Each named move below is a turn or a mirror, shown by a few rows before and after it. Which moves, in which order, take the first row of each later pair to the second? The first pair is answered.
P (before -> after):
[ 0  1 -2 -3  0 -4 -7  0  1  1  1  0  1  1  1  1  1 -2  4 -1  3  0 -6 -1] -> [ 1  2 -4  0  3 -4 -7  0  1  0  1  0  3  1  1  4  2 -1  3 -2  0  0 -3 -3]
[  9   0  -9  -8   0   4 -11   7   2   8  -9   7  -7  -1   7  15  -1   1
  -2   1  15  10  -4  -1] -> [ 10   1 -12  -3   3   5 -11   7   2   7  -9   6  -6  -3   7  19   0   2
  -3   1  13  10  -2  -4]
[ 16   1  16  27   3 -16 -27  -7  -7   1  17  -1  -8   8   1  -3  10   6
   5 -14  -3   1   2 -11] -> [ 14   0  26  13  -7 -15 -29  -7  -8   5  15   3 -13  11   1 -14   7   3
   9 -11   6   1  -5  -5]
[  6  -1 -13  24   7  -4   1  -8   1  -6   5  -4   4  -1   2   9   5   8
  -8  -4 -15   2   9  -8] -> [ -2  -3  14 -13 -18   1  -4  -6  -3   4   1   5  -8   8   2 -18  -2  -1
   4   7  10   3  -9  11]
X (before -> after):
[ 18  21  16   8 -10  -4  -3 -23 -20  -4  20   4  -5   7  -9 -22   1   2
   0  10 -15  -6  -2  15] -> [ 16  21  19  -2 -14  -4  -2 -21 -19   0  17   2  -7   7 -12 -25   1  -2
   4  13 -10  -7  -4  16]
[  1  13 -13 -11  16  -8  15  13  10   1  -6 -15   1  18 -19   2  13  -3
  15   1  -2 -21  13 -15] -> [  5  12 -17   6  21  -8  12   9   8  -5  -1 -12   4  18 -15   6  13   3
   8  -4 -12 -20  17 -18]
[  1 -13 -11  -1   4  -6   4   1  -9   0  14 -10  -7  15   2  -1  -6   0
  -3  -1 -15   1  10 -17] -> [ -2 -12  -7 -15  -1  -7   7   5  -7   5  10 -12 -11  16  -1  -4  -6  -5
   4   4  -6   0   6 -15]
[ -3  -1  -4 -16   3   5   6   7   6  -1  -5  -4  -3  -3  -2   1   1  -7
   4   1   9  -2  -4  -1] -> [  2  -2 -10   9  11   5   2   1   3  -9   1  -1   3  -4   4   7   0   1
  -7  -8  -5   0   3  -4]
M (before -> after):
[-12  -2  -4   9  -4   3   0  18  21   2   2  10  11   1  -1  14  -2  -6
  -2  -9   4  -4  17  -8] -> [-14  -1  -1  -1  -8   3   2  20  22   5  -1   8   8   2  -3  11  -2 -10
   2  -6  11  -5  13  -6]
[ -4  13  -7  -7 -11  -4  -1   0   0  -2   1  -2  -4   1 -12  -2   5   0
  14   7   7  -2  -2  14] -> [  1  12 -14  15  -2  -5  -3  -6  -2  -9   6   2   3   0  -7   5   6   8
   4  -1  -6  -1   5   9]
[-6  0 10 14 12 -7 -4 14  9  0  9  4 16  9 12 10 -4 -7 -3  3  6  2 -3  8] -> [ -9   1  14   2   8  -7  -3  17   9   3   6   2  12  10  10   6  -5 -12
   2   7  12   2  -7  10]
B (before -> after):
[ -2  -6   0  14  10  -2 -11 -10   7  -8   5   5   6  15 -10  -2  -9   1
 -12  -9  -2   6   3   6] -> [ -6  -5   5 -12   3   1  -5   2  10  -1  -2   5   0  13 -10  -5 -14  -8
  -2  -3  15   7  -9  12]
[ -2  -2   2  11  -8  -9  -5  -1  -1  -1  -6  12  -9   8  -8 -13   1  17
  -1   1  10 -17  -1   4] -> [ -4   1  -4  -5  -5 -10   5   9   4   4 -13   4 -10   3 -11  -4   1   8
   7   6  16 -19  -4   0]
[  4   6  -7  -8   6   3  15  17  12  -2   1  -1   8 -11   2   9  -8 -14
   8   3   3   8 -11   6] -> [  8   5  -9  22  11   2   5   3   6 -10  10   3  14  -8   3   8  -4  -2
  -6  -4 -14   7   0   4]
Now pairs of rows:
Between the rows of a pair lie two moves.
[ -6  16 -22   1  22   4   7  12   1  -2  -3 -16   5 -10   3  24  -4   3
   4   0 -10   2   8 -12] -> [ -5  16 -22   5  23   4   6  11   0  -4  -1 -14   6 -10   4  23  -4   5
   3  -1 -12   3   9 -11]	M X
[ 26  -6 -19  28  23   6  -2   9  -7 -10   6  -1  17  -4  12  13   5  14
 -24   6  18  15  -4 -13] -> [ 20  -4 -15 -11  14   9   8  26  -1   0  -6  -3   9  -8  11  13  -2  -1
  -7  15  41  16 -19  -8]	B B
[  0   9 -18   1  14 -13   7  -4   4   6  -5 -29  -2  -2 -23  10  18  -3
  12   8  -9 -10  19 -20] -> [  0   9 -19   7  16 -13   5  -5   3   4  -4 -28   0  -2 -22  11  17  -1
  10   7 -12  -9  19 -21]	M X
[ -1   4  -3 -12  -1  -4   4   2   7   9  -7  -9  -4   0 -17   1   4  -2
  14   6   5  -7   2  -3] -> [  2   4 -12   7   8  -4   3  -1   6   3  -3  -9   2  -1 -14   9   6   4
   5   0  -8  -6   9  -9]	P X
[  1   3   0  -9  -4  -4   6  -1   2   6   1 -15  -1   5 -14   3   9  -3
  12   6  -5  -8   5 -10] -> [  0   1  14 -10 -15  -1  -2  -7  -3   4   5  -4  -4  10  -8 -12   5   0
   9   5  -1  -5  -1   0]	B B
[  3   6  -9   4   4  -6  10  -6  -4   0  -6  -2  -1 -15  -6  10   1   5
  -1  -1 -10   6   0  -3] -> [  1   5   1 -13  -6  -2  11  -2  -4   3  -9   4  -6 -13  -3   1  -4   0
   3   4   2   8 -10   5]	B B
[  4  -1   3 -23  10  20   5  17  11 -11  -2   7  -1  -2  30   8 -12  -7
  -9  -7   9  14 -15   2] -> [  8  -2  -3   2  18  19   0   9   8 -18   4   9   5  -1  31  13 -10   1
 -19 -13  -6  14  -7  -1]	P B
[  3   2  31 -18 -14   2  -3   1  11   3  -2   2   2  -5 -10 -20   3  -5
 -16  -4  -6  -1  10  18] -> [  2   3  23 -30 -10   4   7  13  17   6  -8  -3   2 -12  -9  -8   0 -12
  -9  -3   0   0   6  13]	X B
[-1 -3  7  2 -5  3 -4  0 -1  4  4  7 -1  1 11 -6 -2  3 -6 -2  1  3 -7  3] -> [ 0 -1 -6 11  5  0  0  2  2  2  3 -2  3 -2  7  6  4  4 -7 -3 -8  1  1 -6]	B B
[ -9  -1  -9   3  10  -1   4   9   4   4 -10  -5  -3   5   0  -8   2  -2
   8  -2  -9  -1   7  -3] -> [ -8  -2  -6   8   8  -2   1   4   1   3  -8  -3  -1   7   0 -11   3   2
   6  -2 -12  -1   9  -2]	P B
[ -6  -3   6  -6 -13  13  -7 -15   0  -6 -15  10  -6   1 -31   1  18   4
  -7   7   0 -10   3  -2] -> [ -6  -4   9  -7 -16  15  -9 -16   0  -7 -14  15  -6   2 -29  -2  16   5
  -8   7   2  -9   1   1]	P B
[ -2   2 -12 -11  12   6  11  11   5 -13  -8   3   2  -7  10  22 -11 -13
  -6  -6  -4  12  -5  -1] -> [ -3  -2  10 -12  -6   9  -2   0  -4 -13  -2  18  -2   3  14  -4 -15  -7
 -10  -5   2  14 -13  15]	B P
[-10   6   8  18   0   2 -14 -33   9  -8  13  15   2   9   3 -11  -5   2
 -11   0 -12 -11 -11   1] -> [-10  10 -20  12  20   0   6 -13  22  -6   3  -2   6  -5   0  22  -2  -8
  -3   1 -14 -13  -7 -18]	B P
[ -3   0  -6   2   8   8  10  10   8  -6  -1   5   3 -14  10  13  -6   2
  -4  -6   5   0  -7  -4] -> [ -2   0  -9   9  11   5   8   7   8  -7   1   2   5 -13   7  15  -3   4
  -6  -7   0  -2  -1  -7]	P B
[  1  -3  -5   6  -1  11  -4  -2   4 -15   0   2  12  -4   9  13   2   0
  -2  -1  -1  12  -1   4] -> [  0  -4  -3   3  -3  12  -4  -2   3 -15   0   5  11  -4  10  10   0  -1
  -1   0   2  14  -4   6]	B P
[ -1  19  -5  -1   2  -8  21  14   1  -8  -5 -17  -6   6 -23  21  -8  -5
   0   3   0   1  -1  -6] -> [  4  16  -5  22   6  -5  13   5  -3 -16   2  -9   0   7 -14  21 -10   6
 -13  -5 -12   4   3  -4]	P X
[ 2  5 -3 -9  3 -8  2  5  0  7 -2 -7  0  0 -4  2  5 -9  7  2  3 -6  1 -1] -> [ 4  2  0 11  3 -7 -7 -6 -5  1  5 -1  4  3  0 -4  5  1 -3 -3 -7 -4  7  2]	P B
[  5  -8  14  16  11   7 -11 -12 -11  -3   1   7   4  12  -5 -16  -4  -3
 -11   6  -6  -5  15   3] -> [  6  -5   2  20  21   4  -5  -9  -8  -4  -2  -3   7   8  -9  -4   0  -4
  -8   5 -11  -7  22  -6]	M P
[  2  -6   6  13   0  -3 -13 -14  -6   5  -1   4  -3   9  -4 -16  10   8
   3  -1   7   5   3  10] -> [  0  -5   5 -10  -3  -1  -5  -2  -1  11  -8   2  -7   5  -5 -13   7  -2
  12   5  20   6  -5  11]	P B
[ 18   0  14 -16 -24   7 -11   4 -20   1   2  12   8  -7  -5 -21   2   2
  -4  10  13  10  -3  -5] -> [ 19   0  14 -12 -23   8 -13   2 -21   0   4  14   9  -7  -3 -21   2   3
  -6   9  11  10  -2  -5]	X M
[ -1   4 -15 -11   9   1  10   8   4   4   0  -9  -7  -3  -7  14   2  -8
   9   3   4  -6   4  -4] -> [ -2  -2  11  -3  -9   4  -8 -10  -8   1  10  10  -9  10  -2 -14  -1   2
   0   1   5  -3   0  14]	B P
[  5  -1  11   9   5   8  -3   0 -11 -16  13   8  10   1   9  -6 -10   7
 -13  -5   4   0 -15   8] -> [  7   2  -2  17  16   5   2   3  -8 -17  11  -1  13  -4   5   7  -5   7
 -14  -7  -3  -2  -7  -3]	M P
[ -6  -1   8 -35  -6   4   7  15   2   9  -7   5  -5  -1   6  -1  -1 -13
   8   9  23   3 -10  13] -> [ -1  -6  19  -9 -11   9  -8   2  -6  -2   5  24   1   4  20 -12  -8   0
 -10   0  12   8 -11  23]	X P
[ 5 -4 -8 -2  2 -1  1  0 -5  2  2 -8  4 -2 -6  2 11 -5  9  7 -4 -1  1 -2] -> [ 6 -4 -6  5  1  0 -3 -5 -7  1  5 -5  4  1 -5 -1 12 -2  6  5 -7 -1  3  0]	P B
[ -5   0 -13 -11  12   2  23  13  12   3 -11  -7   2  -9  14  22  -9  -8
  -4   2  17   4   1  -4] -> [ -7  -2   0 -22   0   4  19  12   9   7 -12   0  -3  -4  16   9 -14 -10
  -2   5  25   5  -7   5]	M P
[-14   1  11  -9 -12   2 -17  16   4   1  -5  23 -10  13  10 -29   2   2
   5   1   8  -4  -3  15] -> [-14   1  12  -4 -12   3 -18  14   3   0  -3  25  -8  14  11 -29   1   3
   3   0   5  -3  -2  16]	X M
[  1  -2   7   9   8  -2  -7  -8 -10  -1   2  -3  -5  -1   3  -2   8  -6
  -5  -4  -3  -1  -3  -3] -> [  1  -1   1  -1  11  -2   0   0  -5   2  -3  -9  -6  -5   0   5   8 -12
   0  -1   2  -2  -4  -8]	B B
[  3  -1  -9  21   8   8  -1  -1  -1  -8   9   7   7  -1  12  12  -3   8
 -15  -9 -11   2   7  -1] -> [  0  -4  10   8  -9  11  -7  -3  -6  -5   9  18   1   6  15  -7 -10   7
 -13  -5   0   5  -4  12]	P X
[ 1 -1 -2  6  1 -2  1  0  2 -4  1  4  4  1  4 -1  1  1 -2 -4 -2  2 -1  3] -> [-1  0 -3 -4  1 -2  5  5  5 -1 -2  0  2 -1  1  1  0 -4  3 -1  3  1 -3  2]	P B
[  4  -5  -8 -12   3   6   6  -1  17   3  -7  -1   4  -2   6   9   9   3
   0  13   4   7  -6 -12] -> [  7  -6  -8   8   4   5   0 -11  12  -3   1   2   8   1   7   6  11  11
  -9   9  -7   7   0 -13]	P B
[  8  -6   8  27 -12   1 -14 -19  -9 -11  17  15  16   9   7 -14   2   9
 -15  -6 -10   7   6  10] -> [  9   0 -15  33   8  -5  -1 -12  -1 -10  12  -4  20   1  -2  10  11   6
 -12  -7 -19   2  18  -8]	M P
[  2 -12 -15  10  13  -2   8  10  16   7   8   4   1 -14  -9  10   1  -4
  -2  -5  -2   4  -1 -14] -> [  2 -11 -15   7  13  -3   9  11  16   8   6   2   0 -14  -9  10   1  -6
   1  -3   0   4  -1 -14]	X M
[  1  -2 -21  -2  19   4  22  30   5   1 -21   5   0 -14  24  18  -9 -19
   3  -1  20  10  -8   9] -> [ -1  -4  -9 -10   9   6  19  28   2   3 -20  12  -4 -10  26   6 -13 -21
   4   1  27  12 -14  17]	M P
[  0  -3  13 -16  -5   9   0  12  -4   1  -2   6  -4   4   5 -14  -8  -4
   7   4  12   5 -13   7] -> [  6  -4   3  23   7   5  -8  -4  -9  -8   8   6   5   6   4  -8  -1  10
  -9  -6 -12   4   4  -1]	B B
[  1   5 -19  -1  15   5   7   8  -5   6 -11 -14   4  -5  -4   2  21  -6
  -1  -3   0   8   3  -9] -> [  2   5 -19   2  15   5   6   6  -6   5 -10 -14   5  -5  -3   3  21  -4
  -3  -4  -2   8   3  -9]	M X
[  9  -2 -13  26   1   2   3   2   0   7   6  -4  16  -8  -3  25  -9  18
  -9  -2   3   0  11   3] -> [  8  -5   3  23 -12   6  -7  -4  -6   6  10  10  12  -2   4   8 -15  21
 -13  -2   9   4   3  16]	P X
[ 7  9 -2 13  5 -4 -3  1  3 -7  8  0  3 -9 -4 11 17  6 -4 -3 -4 -2  4 -5] -> [  3  10   4 -13  -2  -1   3  12   7   0   1   0  -3 -10  -3   8  13  -5
   6   3  13  -1  -7   0]	B B
[  0   7   5  14   5  10   4   2  -6 -10  -2   9   5  -5   7   5  -3   3
 -11  -9  -1   5   0   4] -> [-3  9  1 -5  6 10 13 12 -1 -3 -9  0  1 -9  2 11 -3 -7  0 -3  8  3 -3  0]	P B
[-18 -32  -9   1  -9   6   4 -14  -8   2  -2  -1  -3   6 -20 -12   3 -12
  16 -11  -1  -4  10   2] -> [-17 -34  -5   2 -11   7   2 -15  -9   1   0   3  -3   7 -18 -15   1 -11
  15 -12   0  -3   8   5]	P B
[ 0  0  5 10  0 -1 -7 -3 -6  0  3  3  2  4 -3 -8  5  3 -7 -4 -5 -1  6  1] -> [ -4   2   5 -12  -3   0   1   8  -2   7  -4  -2  -2   1  -6  -6   4  -6
   4   2   7  -2   0   2]	P B
[  7   1  17  19   1   2 -15 -10   6  -8  13  13  11  13  10  -3  -8   7
  -1   1 -15  -3   6  -1] -> [  1   1  28  -6 -10   2 -13  -6   6   0   7  13   4  15   6 -14 -10  -1
   9   9   0  -3  -3   6]	P X
[  8  -3  -1  -5   7  -6   1  -7   5  -4  -9 -10   4  -7  11   6  -9  -7
   2   1  -6  -2   1 -12] -> [  8  -2  -1   0   7  -8  -1 -11   3  -4  -7 -10   5  -5  10   5  -8  -5
   1   1 -11  -3   4 -13]	P B
[ -2   4   0  -7 -11  -2  -8  -7   0   6   5  11  -5 -11  -3  -8   0  12
  -6   7   2   4  -4   3] -> [ -2   3  -1  -9 -11  -1  -7  -3   1   6   4  12  -5 -12  -1  -6  -2  11
  -5   8   4   6  -6   4]	P B
[ -2   1  11 -11 -14  -2  -4   7  -5   1   0   8  -5  -1  -1 -15 -10   0
   5   0   9   3 -10  14] -> [ -1   3   2 -17  -7   0   5  18   1   1  -4   5  -4  -8   2  -2 -13  -5
   8   0  11   4 -12   9]	X B
[  1   6   5  19  -3  -2 -10 -16  -6  -5   1   1   4  12  -9  -5  17   3
   3  -3 -15  -9  15  -1] -> [ -1   6  14   8 -12  -1 -13 -16  -8  -2   1   5   0  15  -9 -15  13   0
   6  -1  -7  -8   8   7]	P X
[  0  -7  10 -14 -10   9   0   2  -3   4   3  11  -8   3  13 -10  -9  -5
   1   4   8   4 -15  19] -> [  7  -6  -6  25   8   4  -4 -10  -5  -4  11   5   2   2  10   3   1   7
 -12  -6 -18   1   5   5]	B B
[ -6  -2  21  10 -14   2   1  -3  -8 -15   4   3  -4  -2   6 -13  -4   4
 -15  -6   2  -3  -6  19] -> [ -2  -1   8  26  -1  -1   4  -3  -6 -19   6  -2   1  -6   6   0   0   8
 -19 -10 -10  -4   3   9]	M P
[ -4   7   8 -13 -10   4  -5  -1  -3   6  -4  -4  -3   8  -2 -11  -6  -7
  11   3  13   2  -6   8] -> [ -3   6   8 -12  -9   7  -4   4  -2   3  -3   3  -1   5   7  -7 -12  -6
   7   0  13   6 -10  10]	X B
